Each path is a new rotation, seen through one point. The rows after it are directions, each followed by how far the rotation turns it, in degrees each step (0 if it stays put).
Each turn is a multiple of 5 degrees from 10 to 175, or 0.
Each row of a path follows its step; steps can be skipped.
Rotation 1:
step 0: [ 11 -22 -16  -1  27  28 -10  17 -13  -1  27   8   6  -5  -8 -17 -20 -10
   1  -2  13   1 -20   1 -23   4  -1   9  19  15 -19  18 -14   6   5 -11
 -23  22 -21 -35 -39  29 -11  21  -5  -7]
step 1: [  9 -13   3  23  34  22  13   2  16  23  -8   5   8  11 -10  -7 -16 -12
 -18   6  15  -6 -18  10 -23   2   8   1  11   6  20  -8 -11  31 -22   7
 -24 -26 -18   0  37   8 -19  25   4 -32]
step 3: [ -3 -21 -24  17  21  15 -35  14 -20   3 -23  -3   4   6  -7 -23 -27 -28
 -10   9  31   7 -19  -6 -13  25 -17   1  23   1   4  16 -43  -6 -17  -5
 -17 -12  -5   1   3  -9 -11   0 -14 -16]
step 7: [  7 -12 -27  12   0  -3   4 -13 -32  -8   2  -8  18  26  -2   4 -32  18
 -45  16  12  27  -1 -30 -10 -32  15 -24 -10 -14 -11  -2   0  -6 -15   7
   2  -7  19 -12  14  13 -10 -21   5  15]
step 8: [ 46   3   3 -14  14  14   5  -7 -40  13  -6  10  12   0  -7   0 -17  13
 -15 -25  -2  11  -2 -17  -8  15   7 -13   7 -22  21  21 -20  -6   4 -26
   6   3 -15 -12 -37  -2 -39 -17  -5   3]
step 9: [ 44 -35 -15   4   5   6  -5 -22 -12   8  25  -9  41  12 -16 -13  -9  -1
 -25   1 -16  20  18  -5 -25  -7   6  12  -6  23   1 -17   3  22 -10  11
  13  -7 -19 -12  13  17 -16 -11  17  -4]
step 10: [ 14  13 -16  13  26  -3  11 -10 -12  13  41   5  -2  10   7  16 -18   0
 -21 -29   3   6   5 -30  12 -16  24 -11  12 -40  11  -1   6   0 -33 -16
   3 -15  -7 -14  -2   2 -25 -11  20 -18]
step 11: [ 10 -28 -13 -10  13  12  -3   7 -19  -5  23 -19  24  -3 -18  -9  -1 -15
 -20 -19 -12  29  19 -16   8  35  -1 -14  18  17 -17  17 -21  17 -27  -7
  -3  15 -18   3 -21  -7 -33   9  16   8]
step 12: [ 20 -17 -28  -6  11   5  -2   8  17   9  16  12   8  -8   2   0 -30 -35
 -37 -11  -5  28  -5   0  -4   2  -2   1  -2  -3  33  -7   8  -2 -35  -7
   4 -10  -7 -40   8  29   8  14  17 -26]
step 13: [ 12  10 -10 -20  16   1  11  27  -3  16  20  -3   9  -6 -18  19  -4  -8
 -24  -8 -16   0  -4 -24   4  26  16   6  13 -24 -32  11  18  20 -14  -2
 -24   1   3   7   3  10 -43  25   7 -37]
Speeds:
[  3  -4  -2  -7  -5   6   7   8  -5  -4  -9   7  -1  -5   1   2  -5   3
  -4   2  -1   6  -3   3  -1   5  -5  -5 -10   2   8   8  -4  -1   1   3
  -2   3   0  -8  -7   8   2   7  -2   5] => 90
[  9  -8  -1  -3   2  -5  -9   0  -2   3   2  -5   5  -5   3  -7   2  -3
  10   1  -3   2   2   6  -7   9  -2   2   5   3   2   6  -2  -4  -2 -12
   0   6   0  -3  -1  -1  10  -5  -2   3] => 125
[ 7 -9  6  5  9  0  6 -8 -4 -1  7  1  0 -1  6 -1  3  8  3 -8  0 -3 -5 -3
 -2 -7  7 -2 -4  6  1  1 -3  0  2  1  7 -5 -2  4 -7  9 -2  0 -1 10] => 35
[  3   1   0   2  -3  -2  -1  -7  -6  -9   3   1  -6  -3   2 -13   2  -9
 -11   6   8  -7   3   0   4  -4   6   9   2  -2   4  -3   2  -4  -4   4
  -7   5   3  -6  -3   5   3   0   1   5] => 155
[ -5   0   1 -10   0   0  -2  -7   6  -3   7   0   5  13   5  -1  -8  -4
  -1   4   0   9   3   0   1  -4   1  -3  -6   9   3  -5   6  -5   8  -6
  -1   3  -2   0   6   3   4   5   4   5] => 145
[ -7  -5   3   3   2   2  -6   4  10  -5   6   5   0  -8  -1   2   1  -1
   1   2  -3  -4  -1   3   5   2   9  -3   0   6   4   1   3   3  -6  -7
   5  10   7  -4   3   5 -13   3  -3  -5] => 25
[ -1  -2  -4  -8   3  -5   0   3   5   8   0   2  -7   1   5   3   2  -3
   3  -6   5   2   5   3   3   4   6   5  -1   3  -4  -5 -18   2  -3   4
  -6  -1   3  -2   1   7   0   2  11  -2] => 35
Rotation 2:
step 1: [  5  -1  16  -5   6 -13   3  25  -6   7  -6  19 -22 -19  -3  16 -39   4
  -1 -23 -20  -4   0 -15   1  18   0   9 -24   9 -23   4   5  21 -12   0
  34 -38   6  12  14   7  -2 -52  -1 -21]
step 2: [-23   7 -19 -39   1  -8 -37 -16 -15  17 -34 -18   2  -7  -6   6   8  15
   1  23   2  -8 -24  -1  -6   5   3  -1  -6  39  15   2   1 -21  16 -30
  30 -15  13  -2  -4 -10 -26  10 -16 -15]
step 3: [  6   4   8 -22  12 -14  -8  11  24   5  14  10 -13  31  10 -15 -23  -6
 -30  -4   0 -15   7  17  -7 -27   4 -16 -13  -4 -32  19  29 -11 -12  28
  21 -16  26   7   5 -42 -20 -17  -3 -15]
step 5: [  1 -10 -18 -35  33 -12 -29   8  14  22 -18   3   0  16 -23 -16   8  13
 -12  -8  -8 -13  17 -24  31 -13  12 -15 -14  17  -5 -28   3   5   7 -17
  -2   2  44   8 -15  -9 -25 -18 -18   6]
step 6: [ -7 -10  22 -10  -6 -49  -5  13 -17   1  11  17  -7  -3  -4  12 -21 -11
  10  25   4 -38   0  -1   0   7 -17  24 -15   9 -16  -5  18 -29 -15  21
  41 -11  19  -7  23 -11  13 -23   7  -4]
step 9: [ 32  -6  -7 -34  -2 -12   8  17  24   1  14  12 -15   9   1  -5  -6  -4
   1  -3  18   1   1   5  14  -3 -10   5 -34  -3 -17 -26  40 -28  14  -6
  32 -20 -33  14  34 -12 -13 -18   8  -6]
step 11: [ -6   3 -39 -25 -12  -3 -16  -1   2  20  -9  18   1   1 -14 -24  -4   4
   0  38  -1 -34   8  -5  20  -1 -12  -7  14  33 -21 -21  -5 -33  -8  12
  26 -14  23   2  21 -26  -2 -21   4 -13]
step 12: [ 13   2  17  -5  15  -9   1  17  15   6   8 -32 -24 -11  -6  12 -13 -16
 -19  -5  -4  11   1 -10 -20   7  -5  28 -42  15 -13  28  34  -8   6   6
  40 -29  16  -9  -3  -2  -8 -29   9 -23]
step 13: [-28   8  -3 -19  -4  -4 -46  11   3  18 -15  13   1  17  20  -2   4  14
  13  -5  -9   3 -31  10  -7  11  22 -18  -6  38  13 -14  -2  10  -5 -38
   8 -19  11  11  24 -24 -28 -11  13 -15]
step 14: [ 32   7   4 -35  19 -30 -18  -3   7  13  -7   0  -9  35 -34 -26 -28  14
 -23  22 -13 -10   3 -14   5 -15 -15  -1  -3 -21 -13   0  35 -28  -7   8
  15 -13  -2  11   1 -14 -22  -5 -12   0]
Speeds:
[-12   0   3   2   4   6   1  -1  -1   0   0   5   1   3  13  -3   2  -6
   3  -4  -3  -7   5  -5  -1  -9  -4  -5  -2   6  -2   4   3  -1  -8  -7
  -8   6   9   1   4  -3  -5   0   0   3] => 140
[  0   3   2  -1  -1   1   7  10   5  -1   6   0 -10  -4   5  10   0  -1
   9  -6   3  -2   0  -2  -3   4  12   6  -2  -6   5   6   0   0  -2   4
   3   8  -1   7   8   1  -5  -3   5  -4] => 125
[  1   3   4   7   3 -11  -3  -6  -3   5  -2  -9  -6   1  -6   8  -1  -5
   3   9   2   1  -5  -7  -7  -6  -5   5   3  -3  -1   5   8  -2  -7  -6
  -2   7  -1  -1  -4   6   2   2  -2  -4] => 175
[ 1 -6  0 -3 -7 -1 12  7 -4 -4  0 -6  0  4 -1 -8 -9  1 -1  2 -3 -5  4 -1
 -1 -4 -9  7  4 -2 -1  5  1 -2 -7  0 -2 -8 -9  1 10  4  0 -8 -4  3] => 135
[  7  -2   1   5   2 -11  -4  -3   1  -3  -1   6  -5   7   1 -15   2   0
   5 -14  -6   5   1  -3   4   4   3   1   1   2   5  -1   2  -3  -2  -6
   4   8  -6  -3   3   5   1  -1  -2  -2] => 80
Rotation 3:
step 0: [  2  15  19  19 -27 -10  15 -20   8   2  20   4  32  13  22   4   7  27
  -7   1  10  11  15   0 -32  -2  24  -4 -14  -2   0   9  24 -24 -15 -16
 -13  34 -15  -2   2  18  -1   5 -25   2]
step 1: [ 28 -29  -2   2 -20   6 -16 -16  -3  -5   1  10   0  17  -7 -13   9 -23
 -14   0  16  25 -21 -11   3 -22  11   1 -17 -29   8 -29  18 -11   7  21
 -28  34   2 -12 -15   4   5  -9 -11   4]
step 2: [ -7   6  12  -8 -14  -8 -15  -1 -29  -8   4  24   8   5 -21  12  -4  -3
  11   9  16  16   5  14  -5 -25  -5  21   3   2   2  -6  -9  26 -19  -3
 -36  17 -19  21   7  28  27 -22  33   8]
step 4: [ 11  12  -1 -13   0   8  14 -14 -15 -16   5  -2   7   5 -17   0 -19 -12
  23 -13   2  14  12  27  -1  23  -6 -11 -21 -35   0  12  32 -14  -2   1
 -20  29  -2 -32  16 -26 -12  -1  25  -6]
step 5: [ 25 -11   1  -7 -15   4  -1   3  -6  -3  26 -21  27 -16  11 -15  21   8
  21  32   3  -8   3  -2 -11  -8   3 -24 -18 -16  24  22  -5  -9   9  -9
 -12  31 -21  19   1   1  23  -5  19 -23]
step 8: [ 26  21   7  -1   7   0 -18 -17 -13  -6 -16 -23  -1  26  10  -1 -17 -24
  -4  19  22  11  13  13   3   5 -14 -12 -30  -6   5  11 -19  -5 -11 -18
  -9 -21  -3  -9 -13  -8  52   3   1 -11]
step 9: [  6   1   9 -14 -27   2  38  -3   4 -13  18  21  18  12   7  -3  -8  -3
   3  -1  24  28   8  -2  26  19   5  -5  -4   1  -6  34  23  11 -13 -14
  18   8 -18 -13  17   1  31  29  -2  -7]
step 10: [ 19  -7 -17 -15 -43  32  14  -6  20   1  -4  -1  22   1 -17 -12  17 -17
 -23  21  -3   3   2  10   4   4   0  11  -8  -2  18  10  -1  11  17  34
   3  18  20  -3 -13 -21  18  -9  11 -23]
step 11: [-15  33  12  -8   5  -2  12  11   3  30   0   6   2 -18 -27  21   3 -22
  19  30  15 -11 -11  14  -5  -9 -19  -1   9  -5  25  -9  22  14 -23   3
   5   8   1  -6 -22   4  42 -10  14 -13]
step 14: [ 28  15  22 -11 -13  -3  -6  18   9   1  26  23   6   9  14   5  12   7
   9   5  22   4   0  -9  44 -23  14 -11 -13  -7   7 -14  -3  17   6  18
   9  12 -23  20   4 -12  34 -17  15  10]
Speeds:
[  2   5  -1  -3   6  -3   3   8   0  -2   6   0  -4  -2  -2  -1   4  -1
  13   0 -17  -1  -3   6  -4   3   2  -4   2  -3   3  -1  -6  -9   3   6
   5   2 -10   0   3  -6   0  -4   4   3] => 45
[  2   6  -1 -12  -2   1   2   9   2   8   1   3   3  -2   4  -1   4  -2
  -5   1  -4   4  -1   0   1   8  -6  -3   7  -5  -2   4   0   2   0   0
   0  -9  11   4  -3  -6  11   7  -4   1] => 20
[  3   7  -8  -2   3  -1  -5   6   1   4  -8  -2  -2   0   0   5   2   0
  12   5   3  -7   9 -12   4  -2  -2  -5  -4   1   0   0  -4   6  -2  -1
 -12   1  -5   5  -5   0   5  -3   4  -2] => 120
[  4   0  -3   0  -3  -1 -10   2  -3  -3 -13  -9  -5   4  -2   0  -1  -5
  -3   4   0  -2  -7   4  -2   7   5   2 -10  -8  -6   2  -8   3   6  11
   4   1   5  -4  -1   0   0   0  -4   2] => 160
[  1   6  15   0  -2  -2   5   1  -1  -2  -3   1  -9  -2   3  -6  -3   1
  -2   4  -2  -4  -5  -1   3   9  -6   2  -6  10  -4  -6  -5  -5   0  -3
 -10   4   2  -3   1  -2  -3   8   5  -3] => 80
Rotation 4:
step 0: [ 29  -3   1 -13   3 -17  -5  15 -16  -1  -2  53  24   3 -10  25 -14  10
   4 -12   4 -26  -6   2   9 -34   7 -11 -20  40  16   1 -18  -2  17  -5
  16  35  11 -16 -20 -20 -15  -1  -8  -9]
step 2: [ -1   8   8  21  25  11 -14  17  26  -5 -42  17   2 -14  13  -6   0  20
  13 -24  -6  -4  19 -30  20 -25  -3  12  36  35  -4   2  15  -4  -4   6
  15 -14 -29  -1  -8  24 -25  15  -8   9]
step 3: [ -9 -16  27   4  17 -21 -17 -42   2 -30   8  20  19 -32 -14   7   4  15
   0 -11  -7  -1  10   0   7   1  19  18 -14   9 -32   4  -4  27   7  22
  16  -6  18 -34  -7  -1 -19  31  13  19]
step 4: [-18 -20 -11 -16   5  30 -12  -7  -1 -31   7  42   9 -23   0  13  17 -19
   9  15   9 -13  -3 -22  11  -5   0   4  14  20  32  -5  -5  -7 -29  28
 -14  -2  17 -22  38  -4  16  11 -20  -3]
step 6: [  8 -34  15  -5  -3  13 -25  -4 -16  21 -51  14 -16  -1  -5 -16   5 -12
 -14  27  -3 -11  15 -15  -6  14  40  -5  14   8   8  12  -1  11 -10   3
  12 -18   4 -31 -25 -19 -16   5  31  -9]
step 8: [ 21 -15  16  -7  20  16   1 -15   4  -9 -13  24  24   2   5   8  16  21
  16   7 -21 -16  -4 -23   7 -11 -30 -38 -26   4  -7   5 -21 -19 -17 -20
  23  40  27  -6 -12 -11 -11  22  10  -9]
step 10: [  7 -11 -11 -11  50 -10  -8  22   5 -15 -16  33  27  16   6   6  -5 -12
   5   9 -24  25  -8 -16   2 -30  -4  -8  29  29  -7   3  -3   7  33   9
  12 -28 -19  -2  -5   9 -28 -10  14  -5]
step 11: [ 13  -9  20 -29  22   5  -2 -28  23  10  16   5   2 -30 -10  21 -12 -17
   5 -11  21   4 -11  13  -4   3  11  15  13  42 -11  24  -8   5  -2  19
  10  16  33  -6 -13  -6 -42  13  29  -9]
step 12: [ 10 -12   8   3   9  11 -16   7   8  21 -32  26  38 -19   2   5  -2   3
  -4 -35   8  -9 -25   2  17 -20   1  -1  30  11  25  22   4  -2 -18   9
 -11  -4  30 -18  29 -15  15  11 -39   3]
step 14: [ 15 -20  -6  11   0  39 -13 -12  13 -25 -34  -4  -4   8   1  -1  19  11
  -1  21   9  18  35  -9  -4  -3  25   3  30  10  -6  21  -6  12  -6  47
  17   2   5 -15  11  -3   7  26  29  16]
Speeds:
[ -4  -4   6  -3   6  -4  -3  -4   8   1   0  -3 -10  -3  -2  -5  -1  -9
   4   4  -1  -6   2   0  -2  12   0  -8  -9  -2  -7  -2   0  -4   3   3
   3  -1   4  -2   4  -6  -2   1   4 -12] => 145
[-3  2  0 -4  9 -7 -2  1 -7 -9  3 -4  3  1  4 -1  2 10  0  0  1  0  7 -6
 -5  4 -9 -1  0 -6  1 -4  1 -5 -1  7  5  2  2 -3  7 10  6  9  7  6] => 65
[  4   7   1   3   2   0  -8   7   4   3  -4   1  -2   8  -8  -8   2  -6
  -4   0   7  12   2  -6   8   3  -5   1  -2  -6   1 -11   2   7   0   0
  -5   1   2  -5  -3   1  -8   4   2   3] => 95
[-6  2  9  0  1  1 -3 -1 -2 -6  5 -9 -6 -2 -6  5 -3  1 -2 -2 -6  1 -8  6
  4  4  3  2 -2 -9  0  5 -1 -2  6  6 -4  2  7  5 -3  2 -9 -6 -1 14] => 175
[ -7  -3  -7  -7   6  -8   4   6   6  -3  -2   5   3  -2   2   3  -2  -4
  -5   9  -4   0  -1   3   7   8   1  -1   4 -10   7   5   8   5  -7  -3
  -2  -6   0   2   0   4   3   0 -10  -2] => 130
[ 5  7  6  0  4 -1 -3  7 -5  8 -1  2 -1  0 -6 -9  6  5 -5 -2  0 -8  0 11
 -6  5  2 -3  7  0 10  3  3  0  1  8  2  7  2  3 -7  0  4  0 -3 -6] => 60
[ -7   0   3   8   4   0   2 -12   4   5  -1  -6   3  -6  -3   3  -1   2
  -7  -5  -2  -1  -6   1  -4  -4  -1   5   5  -2   5  -3   7   2  -1  -6
  -1  -4   2  -4  -3   8  -7   7   9 -10] => 85
Rotation 5:
step 1: [-20 -30 -32   6 -11   4 -31  27  17  16 -10   5 -14 -15 -12  15   4  -8
  -5  13  -9  18  14   3 -11 -21  34 -10  21 -13  -1   1  17  12 -28 -25
  -6   1 -13  -9  -9   4  -4  -7   8  14]
step 5: [-25  15   1  -9  -9 -13 -21  16 -10 -11 -12  29  18 -24 -27  -8   8 -18
 -10 -23 -19 -28  15  -5 -13  10  38  19  23  11 -16  -8  12  16   1  -9
 -10  -8 -10   9 -16  -9  -6   2   1   6]
step 6: [ 11 -29  32  12  14 -22  -9  28  21 -17 -19   8 -11   6  18   8   9   2
 -10  21   5  -3  -7 -23   3 -14   9  10   5 -33  -9 -29 -36   8   0  -3
 -13   1   2   6 -22   1 -10  -3  -7  12]
step 7: [ 11  -7 -32 -24 -12   0 -15 -19  11  -8 -11  12 -14  -5  -6  35  -3  15
 -10  23 -19  10  31  23  10 -22   7   3  25  -1  28  -7   1  -5   6   4
  10  15   8 -15 -22 -18   5   1 -20  -6]
step 8: [  4   8   7  -4 -24 -19  -9  18  -2   4  -9   4   1  -6 -29 -32  13 -21
 -14  -5  -7 -18  21  14  -7  -7  18  33 -16  14  -4  30   3  18  -6   6
 -30   8 -14  -6 -34 -12   1  14  -7   1]
step 9: [  8  14  19  12  -6 -18 -20  14   1  -6 -20   7  -8 -15  -3   2  15  17
 -10   7   8   0   0 -39 -21   3  19  16  27 -23 -22 -21 -27 -31 -10  -4
  -3  -1  -2  -2   6 -25 -26 -12  -8   3]
step 10: [ 30 -20 -15 -28   5  17 -12  -1  19 -14  -7  14   0 -20   7  24  16   4
 -21  11 -16  -9   8 -10   4 -29  16 -23  21   4  12  -9   4  11  -2 -21
  -5   3   5  17 -39   2  20 -14   2  12]
step 11: [ 13  10   7  -1  -2 -20 -11  23  -7 -13  -1   1  -8  14 -26  -8   1 -10
   7   0 -22   2  26  13  18 -10  11  39   5  -2  21   2  -1  48   6 -11
   8  16 -13 -22 -15  -9 -19   5 -27   5]
step 13: [ 17  -5 -17 -19  -4   3  -1   1  15  20 -16  -6 -42 -28  -7 -14   8   1
 -28   0 -18   8  13 -35  -5 -12  38 -10   4 -11   8   3   2 -12 -16  -8
   8   5  -3   7 -24  -9  18 -25  -3   0]
step 14: [ 15  15  -9  -9  -4  -2 -31  34  -5 -11  12   2   2 -11  -6   1  24   5
   5  -6 -15 -22  19   5  -1 -19 -16  12  17   9 -20 -13   8  32  -7 -31
 -14  11 -15 -18  -8   6 -21 -19 -22  20]
Speeds:
[  5 -12   8  -1   0   5  -1   3   4   4  -4  -1   6   6  -4   1   5   5
  -5   2   3 -10  -1   9  -2  -4  -7  -4  -9   4  -4   2  -2   0   1  -4
 -12  -3  -3   1  -3   4   2  -7   4  -1] => 170
[ -1   0 -10 -10   0   3   6  -2  11   0   3  -8  -1   0  -6   9   3 -15
  -8   4   0   8   4  -1   2   1  -3  -5  -4   2   3  -3  -2  -3  -3  -6
  -1   0   1   1   1   0  -5  -4  -4   2] => 115
[  2   3  -7  -9  -2   1  -1  -7   2 -12   0   7   6  -9  -2   8  -6   5
  -1  -2  -2  -7  -1  -2  -2   3  -2   3  -1   9  -3   1   6  -8  12   6
  -1  -3   6   2  -2   3  -1  -2   5   0] => 145
[ -9   4  -6  -6  -7  -4   0   4   5   8   2  -8 -10  -2   8  -6   2   6
  -6   0  -2  -3   2   4  -3  -3  -7   3  -1   1  -5   4  -5  -5   4  11
  -3   7   3  -5   0   0   6  -4  -5   1] => 70
[ -6   2  14  -6  -1 -10   1  -5   8  -7  10   0   4   2  -4   1   2   3
  -2   2  13  -1   1  -6  -3  -2  -3   1  -1 -11   0   0   9   3  -3   3
  -2   2   1   0   4  -1  -1  -3  -2   2] => 120
